One vector is turned by the same rotation once a step. Each row is the vector after some number of steps, and that number follows the row.
The counts run from 0 to 134.
[  2  -1  17   0  19  20 -34 -22   1  -1  19 -20  -3  -7   7  18  -8 -11
  26   3  -6  -9  21  -9  -6  -9  14  31   5  -5  -8   8  16  18  -1 -16
 -11  -7 -10  -3   7  -1  -1 -17  -6 -19  -9   4  19 -13  -9 -17 -10  -9]
70
[ -7  28   5   9 -20  23  -4 -10 -36 -17   5   6  -4 -11  27  -4 -11   6
   1  -7  -1  19   3 -16  -4  -7 -11  -1 -25 -12   4  15  -5   1 -17   7
 -30  -5  -9 -10 -18  13  14   5  -4   8 -10   4  -7  -5 -19   0 -13 -16]
110
[  6   0  16 -16 -11  18  -5 -20 -37  -6  13  31 -17 -25 -14  -1  -7 -10
  -2   5  -2  11   8  -2  -8  -1  17 -13   1  17 -10   6 -16 -17  -3   2
  -3 -19  -9  -3 -14 -20  -1 -11  -1   0   5  -7  -5 -25 -16  13 -13   3]
0
[  9  13  11 -14   1  15  10 -32   4  -8   4 -10  23  16 -24 -24  18 -14
  -6  15  22   9   3  12 -16  -2   1  23  20 -16  -6  13  -4   0   4   6
 -11  12  -4  20  10 -10  -8  -3  -5 -17  10  -9  -9  -8   4  19 -21   3]
56
[ -5   7  -3  15  -1  -2 -17 -18 -11 -16   6 -22   6   0   3  32  -4 -11
   0  -4   0  18   4 -14 -15  12  -3  23   0 -20  12 -19  12   5 -14  -4
 -27   4 -14  22   5  -2 -12   4   3 -16  -2  -2  12  12 -19   3 -16  -5]
77
[  5  -4   2  11   8 -12 -29 -28 -11 -19   4  -8  10  14  12  36   8  13
  16 -11  -3  14   6  -3 -39   5  -1  14 -10 -21   1  -4  16   8  -1  -1
  -4   4   5  -8   2  -3 -10 -11   6  -8  -8  -5   3  29  -3  16  -4 -15]
76
[ -2  -1  42  10   2  16 -26   7 -18 -14  10   6   2   8 -14  12 -34  -2
  19   2  -4  -2  -1   3 -10  12   8   7  14 -16  18  -8  20  -2   7 -17
  14 -26  -4 -17   4   4  -4  -6  15  -3   5  12  12   8  15   5   0 -24]
43
[-31   9  18   6   4   8  11  -4  -6 -14  10   5  -9  -5   1  -3 -11 -16
   3  12  12   5   5  -2  15 -14  -1  35  12 -27  17  12  -7  -6 -22   0
 -10 -15   2  25  -2   0  -4  20   3   3  -2   6 -12 -16 -19   0 -12 -29]
25
[  3   6  10 -16 -24  29 -16 -25 -28 -25  -6   0  11 -14  -9  -9   2  -3
  -7 -18  -1   9   2  15 -15 -18 -18  -2  -5  -7  -8  13   0  -9   7  24
 -11  17   5  15  -3  -3  -4   6   2 -20   0 -15   1  14  -4  17  13   1]
94
[ -4  -6  11  10  14  23  11 -25 -16 -12   7  -5  26   7 -35 -16   3   3
   2  -5   3  15   8   9 -20  29  -7  11  18   5  10 -11 -18  -5  -6  -5
  -8  -2 -12  -4  10 -15   8  -4   9 -10  18  -5  19   7   5  10 -16 -13]
45
[-21  -9  25  -8  -5  25 -13 -10 -32 -19  15  20 -24 -27  -7  -2  -6  11
  14  -1 -10   6  24   8  -3  11  -4  -5   7   8   2  10 -11 -12 -10   1
  -6 -22  10 -14 -17 -11  10 -13  14  -3 -15  -9   3  -9 -11 -13  -6 -17]
116
[  2  17  23 -11  19  12  14 -16 -21  -4  11  -1  14 -10 -14 -17   8  -6
   8  17   8  15  13  13  14  -8   2  21  16 -23 -19  -1 -23  26 -24 -17
   8  -1 -17  -6   7 -14   3  14   1  -6   8   8  -4  -4   0  -6 -18  -8]
18
[-33  12  26   2   4  25   2   1 -15 -17  -5   7   4 -12 -10   0 -25  -3
 -12   4  -4  15  13  11   1  17  -7   1 -11 -22  22  -1  -7  -8 -10  19
 -11 -24 -10   5   6   0  -8  18   0  -3  29   9   6   5 -12   5  -8 -13]
125
[-27  11  13  26  10  -4  12 -15  -1 -24   4  12   9  15   3   3   1  12
   7   4  -6  21  19  -3 -11  14   0   9   6 -28  20   0  -9 -11 -24   0
  -7 -24   7  -1  -1  11   6   8  12   6  18   2   4  -7  -9  11 -22 -20]
35
[ 20  26   7  -8  11  19  -7 -18 -26  -9   5  -1  24  -4  -6  17  -1  -6
  -6  -2   5  26  18   2   0  -5  -6  21  -7 -17 -10 -20  -8  14 -11  -6
  13  13 -29   4  11  -8  -5  15 -15  -7   6  14   4  21  -5  16  -5   4]
92
[ -8  16  27  -7  -7  14 -10   7 -47  -4   8  -7   1 -19  22 -18 -17 -16
  -1 -10   6  -1  -7   9  11  -1 -24   0   1 -16   0  29   0  16 -15   3
 -18   2 -15   0  -8  -3  11  22  -6   0   3  17 -13   1   6  -9 -11 -11]
21
[ 10   5  14 -15 -15  10 -23  -2 -24 -22 -16 -17   9   4  14  -9 -10 -25
   8  11  -4   7 -24  -5 -12  -9  -7   5  23 -25   4  15  20   6   9  -4
 -14   5 -12   7  -3  10 -18  -5  -3  -1 -11   9 -17   3  16 -10 -17 -30]
58
[ -6  14  27  14  15   9  -2 -10 -17   6   4  -3   8  10  17  -5  -6  11
  23   1  13  -4  23   9  -8  -1 -13   8 -12 -33  -3  17   0  19 -24  -7
   7 -24 -11 -22   4   3   9  -3  -7  -5   0  18 -14   4   7   0 -10 -11]
28
[  2  -3  25  -5  -2  24 -20  -8 -16 -34  -6   9  19  19 -25 -27  -8  -5
  13 -15 -13  -2  -7   2 -15  -2  -9 -13  22  -7   8  12  -7 -14  15   6
  -6  11  11   5  -7   9  15  -4  -2   4  -2  -9   9  -1  28   5   6 -25]
53
[ 12   0   6 -16  -2  20 -15 -22 -20 -13  11  -1  16  16   5 -26   9   1
  10  12   9  -5   2   0 -25  -9  17   4  18  16 -15  21   2  15   2 -10
  -4  11   5  -9  -4  14  26 -24 -15   0  -6   5  -6 -13   3  -5 -26 -22]
64
[-30 -12   5 -18 -12  11 -18  -2 -22 -17   5   0 -10 -31   0   5   1  14
  -7   3   6   8  -6  14  -8 -22  -6  -1  12  15  -3  22  -3  -9  -9   8
 -16   3  17   4 -24   3   6   7   2  -6 -15  -8 -19  -3  -1  -4 -11 -30]
105
[ -5   3  29  -9  12  16  -6  13 -31  -6  10   9   1  -8  -4  -7 -24   4
   7  19   3   5   4   6  14  -7  14   4   8  -4  -7  12  -9  16 -12 -15
  14  -1  -5  -4  -8   1  24  24  -1   6   4  25   2   5  11  -7  -3 -40]
17
[  4   6  12  18  22   1 -13 -27 -17  -4  20  16   6   5 -17  36  -1 -10
  -3  -1  -3  11  -3 -16 -12  -4  20  26   3 -15 -13 -19  12   7 -11 -30
   8  -6  -7  -8   4  -5  -7   5 -12   1   0   8  28   0  -6  12 -14 -10]
81
[-26  -6  16   7   0  10   5  -9 -13 -26   4   2   5  -6 -19   9  -8  24
  -3  -7   6  24   7  20 -13  19  -7  10   8  -3  11 -13 -21   2 -13  10
 -11  -7  10   3  -8 -12  -4   3  18  -5  19   6   9  22  -4  10  -3 -19]
124
[ -1   1  18  -9  -1  16 -10  -5 -47 -11   2   1  11 -12  -9  -6   5  22
  10 -21   7  20  -2  17  -6   0 -20  -4   2   9  -3   8 -14  24  -8  12
   2  10   7 -15  -9 -19  -7  18   2   0   1   7  -8  33  13   6   2 -17]
12
[ -1  12  14 -15   1  12  15 -11 -20  -8   3  24   6  -2 -14  -5 -13  11
  -6  14  17  29   1  18 -11   7   9   8 -12 -19  -6   3  -4 -15 -17  12
   7 -10  -9   9   2   3  -4  28  -8  -8  14   9  -3   1  -4  11 -10 -13]
9
[ -7   6   5   3  10   7   4 -14 -41  -5  11 -11   1 -21 -11  23   5   2
  -7  -5   8  26  12   8   2  16  -9   0   4  -9  -4 -17  -9  18 -16  -3
 -13  12 -15   9  -2 -33 -14   9   7  -4  10  13   5  19 -21  15  -9  -8]
3
[ -3  24  13 -10   3  13 -10   0 -16 -31   2  17   4 -17  -1   4 -10 -14
 -19   7  -2  23  13  -1   7 -33  -4  17 -17 -31   4   0  -4 -12 -19   1
  12  -1  -4  18  -2  13  -4  23  -9  -3 -10   2 -15 -10  -5   7   0 -18]
99
[-10   3  24   3  21  28   3  -9  -3  -6   6 -14   5  -7 -27 -12  -6  -4
  16  -1  10  10  15  21   3  15  -8  13  32   1   2  -6 -18  17 -13   2
   5   6   3  16  12 -23   9  13   5 -16  16   7  17   2   3  -4  -4 -17]
134
[  7   5   7 -16 -21  13  -2  -7 -18 -30  -5  -5  24  21  -3 -19  -5  -4
  -1   4   6  14 -10  15 -27 -10  -7  19  11 -25  -6  20   8 -12  11   6
  -6   6   9   9   5   6 -13  -1  -4  -9   3  -3 -24   8  18  18 -15 -25]
57
[-36   5   6   0 -11  11  -5  -1 -20 -19  13   0 -12 -41   1  19 -14 -12
  -4  11   4   8  18  -4  13   9  -1  11  10  -7  13   0 -14  -7 -25  -8
 -22 -18  -1  11 -20 -12   0  -3  25   5  -4   1  -8  -5 -26 -11 -19 -19]
115
[ 10  19   6 -16  12  10 -20 -17 -26  -8   7   8  13  -9  16   6   5  26
   2  10  17  12   8  18 -12 -23  -7  11 -23   5 -12  12 -10  22 -12   9
   0   4   5 -17   2  10   8  10 -20 -27 -10   9  -5  10  10   2  -4 -11]
102
[  3 -12  30  -8   6   6  11  -6 -36  -6  22  21  11  15 -17  -8  -8  22
   5 -18  11  13 -11  16 -20   5  12  -4   4   0  -9   9 -10   7  -2  -5
   0  -4  -8 -23  -7  -7   9  19  -5   8  20  12  -1  16  12  24  -2 -22]
128
[ -6   9  24  -4 -15  19  -6 -21 -30   5  14   2  -5   0   0 -23  -7 -18
  23  -3  -3  -4  20   4  -3  32  -1  -9  12  -3  -5  18  -5  -4  -3  -8
 -17 -23 -12  -9   7 -18   4 -25   2   0  -2  -4  -2 -12  -2   3 -10  -2]
37
[ -2   4  13 -18  -8   8  19 -12 -15  -2  -4 -11  -6 -14 -23  -5  -2 -10
  -4  12  19  15   1  12   1  16  -6   5  18 -23   2   6  -1  -3 -10   5
 -12  -2 -16   8   8 -24 -23  11  18 -15  20   0 -20   2  -6  14 -10   4]
130
